In the rows, zero is written as 128.
The rows of M fall into 4 groups, and each row is roughly a mix of its group's hidden directions.
M, 146 rows:
[[156 114 166 149 114 157 182 139  98 102 122]
 [122 127 131 174 123 168 142 117 129  92 184]
 [151 144  93 154 101 135 157 172  99 161 147]
 [141 152 154  95 131 100 159 158  73 115 133]
 [ 82 179 125 117 141  91  85 120 140 127 125]
 [123 159 182 107 139 154 133 128 181 104 119]
 [167  83 133 147 117 171 177 133 127 133 142]
 [121 163 104 170 132 141 109 142 183 145 156]
 [157 108 172 116 129 122 185 117 167 120 140]
 [128 122  96 138  93 151 160 144  72 159 145]
 [117 119 165 128 154 130  90 104 178 104  94]
 [164  87 129  95 121 116 144 135  85 131  83]
 [100 131 140 172 129 154 137 111 144  98 187]
 [149 124  95 134 145 110 135 143 171 172 176]
 [ 88 162 191 114 135 142 137 117 146 104 112]
 [104 152 139  95 151  87 106 137  76 125 104]
 [ 93 123 135 169 129 178 125 108 171 118 155]
 [129 121  75 151 116 162 102 173 100 144 125]
 [ 83 156 129 125 129 111 119 126  61 130  99]
 [136 118 184 109 134 120 168 135  91 115  89]
 [130 122 110 170 115 159 142 112 145 112 194]
 [100 171  93 175 120 150 107 138 148 146 153]
 [133 118 147 169 132 141 137 124 173  99 185]
 [140 112 143  95 121 100 150 127  68 110  88]
 [179  88 140 116 130 123 131 145 141 138  70]
 [109 131  90 112 129  93  69 104  97 135 114]
 [154 100 169  94 143 125 174  88 139 118 133]
 [121 164 113 169 142 152  97 154 168 143 160]
 [120 149 122  70 157  87  90 124 152 122 125]
 [139 115 145 159 122 162 150 128 180 104 174]
 [145 128 191  91 152 106 164 133 138 112 121]
 [157 102 148 140 128 164 176 138 175 138 150]
 [ 75 169 112 140 136 150  84 135 103 139 111]
 [111 138 148 121 108 141 104 110  91  97  65]
 [108 161 143  92 147  94 108 137  78 130  96]
 [146  76 115 161 119 142 149 126 172 111 164]
 [119 131 106  98 131 106 108 120  77 153  74]
 [ 90 153  93 149 119 145 105 153  73 136 118]
 [ 93 129  94 125 101 150 124 115  63 136 148]
 [146 119 120  79 131  96 121 137 110 154  68]
 [130  97  79 142 112 107 124 120  67 146 127]
 [151 142 170  86 139 146 146 140 184 114 124]
 [134 119 123  95 130 100 121 143  88 143  62]
 [153 118 148  89 119  88 149 148 128 144  73]
 [ 98 139 107 155  93 118 120 154  71 137  98]
 [114 135  83 170 123 154  94 123 165 146 159]
 [134 125  75 177 122 158 113 141 151 163 144]
 [143 112  98 132 150 132 140 132 169 160 189]
 [181  89 115 110 140 115 139 113 167 124 166]
 [149 110  78 148 142 122 123 133 143 158 186]
 [153  85 111 143 150 141 116 112 192 145 120]
 [127 117 106 128  83 121 155 130  57 129 127]
 [105 126 132 169 129 146 133 107 162 109 191]
 [118 141 129 112 129 102 120 144  64 134  75]
 [121 143 196 111 138 108 141 120 157  99  98]
 [ 96 147 102  84 153 106  74 113 121 139 115]
 [117 141 128 110 119 115 117 146 120 169  54]
 [137 117 109 181  86 155 161 137 147 162 129]
 [151 134 162  87 150 161 122 136 181 104 120]
 [165  87 129  87 146 114 149  97 163 134 152]
 [155  95 148 165 110 168 174 132 155 141 136]
 [119 141 153 114 107 115 119 127  76  96  73]
 [140 127 161  92 152 112 161 111 185 124 149]
 [137 151 144  78 137 105 112 146 123 155  71]
 [106 140 158 127 113 131 113 120  80  89  78]
 [139 126 160  73 145  96 131 144 118 123  77]
 [144 131 158  75 142  82 152 130 100 102 114]
 [130 126 165  94 133 110 141 134  71 105  88]
 [115  96  88 116  85 148 140 103  85 148 147]
 [147 124 117  95 124  93 121 148 101 157  67]
 [134 120 103  89 116 128 131 139  52 140 115]
 [124 153 127  96 139 103 138 145  55 113 137]
 [100 164 113  98 144  79  79 120 136 123 125]
 [163  98 160 144 110 148 192 142 130 118 131]
 [ 97 135 177 125 145 143 111  99 176 113  98]
 [101 167 105 126 135  87  65 124 128 121 126]
 [134 129  98 141 146 114 134 133 169 171 185]
 [149 114  93 122 151 115 136 138 162 168 182]
 [144 120 169 155 117 153 193 138 149 121 142]
 [112 131  92 154 107 127  87 134  68 131 105]
 [110 126 153 168 121 149 153 116 170 105 177]
 [136 105  76 156 111 106 124 124  74 142 151]
 [113 170 170 116 148 140 127 126 190 124 143]
 [114 145  81 169 132 160 104 136 152 156 160]
 [129 146 154  95 159 147 114 130 197 134 124]
 [114 117 101 159 101 111 124 115  56 123 122]
 [129 128 113  82 135 122 105 146 120 162  65]
 [119 109 109 170 111 173 142  98 160 124 167]
 [117 141 155 130 101 126 121 124  78  88  77]
 [126 122  92 140 108  90 118 122  57 137 128]
 [ 81 167 122 160 111 122 108 136  78 124 109]
 [122 103 135 169 130 159 135 115 181 107 170]
 [129 106 140 150 128 159 132 104 203 130 143]
 [144  87  82 163 102 131 140 123  82 128 144]
 [133 124  69 185 100 136 117 140 118 141 149]
 [123 126 160 104 111 136 128 124  90  92  67]
 [172  91 152 146 117 125 165 142 169 104 145]
 [152 139 157 104 103 153 117 125 122  82  74]
 [133 131 101 153 149 119 128 136 168 161 190]
 [120 156 141  71 163 100  95 132 101 130 108]
 [130 159 105  70 141 115 105 127  81 147 113]
 [147  95 156 150 108 162 192 132 132 138 126]
 [134 145 112  64 147  94 105 122  97 148 109]
 [136 117 173  94 150  95 146 103 163 102 102]
 [143 115  88 139 145 125 133 129 157 162 192]
 [165 112 123 100 108 111 187 147  95 149 127]
 [127 133 153 116 113 144 106 121  88  79  76]
 [142 120 169  98 143 111 178 103 169 122 146]
 [115 131 128 169 121 158 143 113 145 104 194]
 [111 151 164 126 106 131 120 117  84  81  89]
 [136 110 154 166 111 149 158 131 190 119 146]
 [114 139 110 172 118 175 128 116 146 122 184]
 [162 101  91  96  98 123 159 140  92 159 127]
 [135 145 131 137 122 105 152 158  53 111 138]
 [153 136 119  70 137  92 118 150  98 145  93]
 [129 148 180  70 164 116 135 132 143 120 110]
 [138 121 179 132 122 152 198 138 137 121 125]
 [107 148 160 108 116 115 112 124  89 104  68]
 [ 91 161 109 113 137  92  67 120 137 138 114]
 [133 105 183  82 137 109 163 103 137 108 130]
 [139  99 139 102 115 120 146 129  56 117  98]
 [136 121 104 133 149 121 144 131 163 162 196]
 [105 138 174  96 137 152 112 116 121  94  78]
 [111 158 150 167  94 112 165 177 132 120 120]
 [136 118 164  91 140  99 149  99 186 134 130]
 [117 155 180 106 148 158 116 126 173  99 115]
 [122 130 148  97 126 128 101 123  79  91  77]
 [138 115  79 144 150 104 118 138 138 168 180]
 [150 101 153  89 144 109 153  91 177 134 140]
 [107 127 111 180 117 161 136 112 122 108 183]
 [134 142 107  83 130  86 123 127  69 142 110]
 [141 137 142  93 135 108 117 152  95 137  61]
 [106 148 165 115 105 136 123 111  97  96  72]
 [ 86 158 111 177 130 159  94 118 156 133 142]
 [154 114 155  89 156 124 151 108 184 124 150]
 [ 90 151 136 167 136 161 120 115 128 102 182]
 [116 165 102 139 107 129 126 161  60 133 134]
 [122 125 143 114 117 125 104 129  84 103  59]
 [130 115 109 181 120 172 127 111 146 112 175]
 [119 138  88 202 114 144 115 139 131 137 147]
 [ 90 156  99 173 106 131  93 145  93 137 117]
 [141 129 124  85 137  93 109 146 108 153  70]
 [150 127 179 139 113 143 184 159 130 105 114]
 [155 107 171 129 118 141 198 132 120 112 127]
 [132  87  65 103 116 130 116  99 108 143 149]
 [115 105 161  87 117 112 154  96  86 104 104]]
One row of each group comes first, with its name. Which group is each row after those in?
[134 115 108 139 152 142 141 127 171 151 195] : D
[142 120 184 105 134 115 186 104 142 111 130] : W
[126  94 143  79 115 116 137 101  82 111  94] : P
[147 149  96  61 140 121 102 121 117 160 119] : X

[168  92 144 141 121 169 182 145 138 127 139] : W
[ 98 164 107  95 149 100  70 134 137 130 118] : W
[114 111  84 173 104 104 140 120  87 158 139] : D
[151 110 149 155 121 152 151 130 190 111 163] : X
[110 126 129 160 137 158 128 107 147  97 195] : X
[136 155 171  97 132 164 129 118 182 103 124] : D
[131  93 170  82 122 118 159 103 102 114 102] : P
[144 112 178 112 132 115 171 115 173 126  96] : P
[155 114  85 145 133 119 140 137 155 162 184] : D
[102 149 115 163 114 134 162 119 130 133 195] : P
[103 165 120  90 148  86  77 125 132 119 117] : W
[116 102 109 180 116 161 134  98 159 122 167] : X
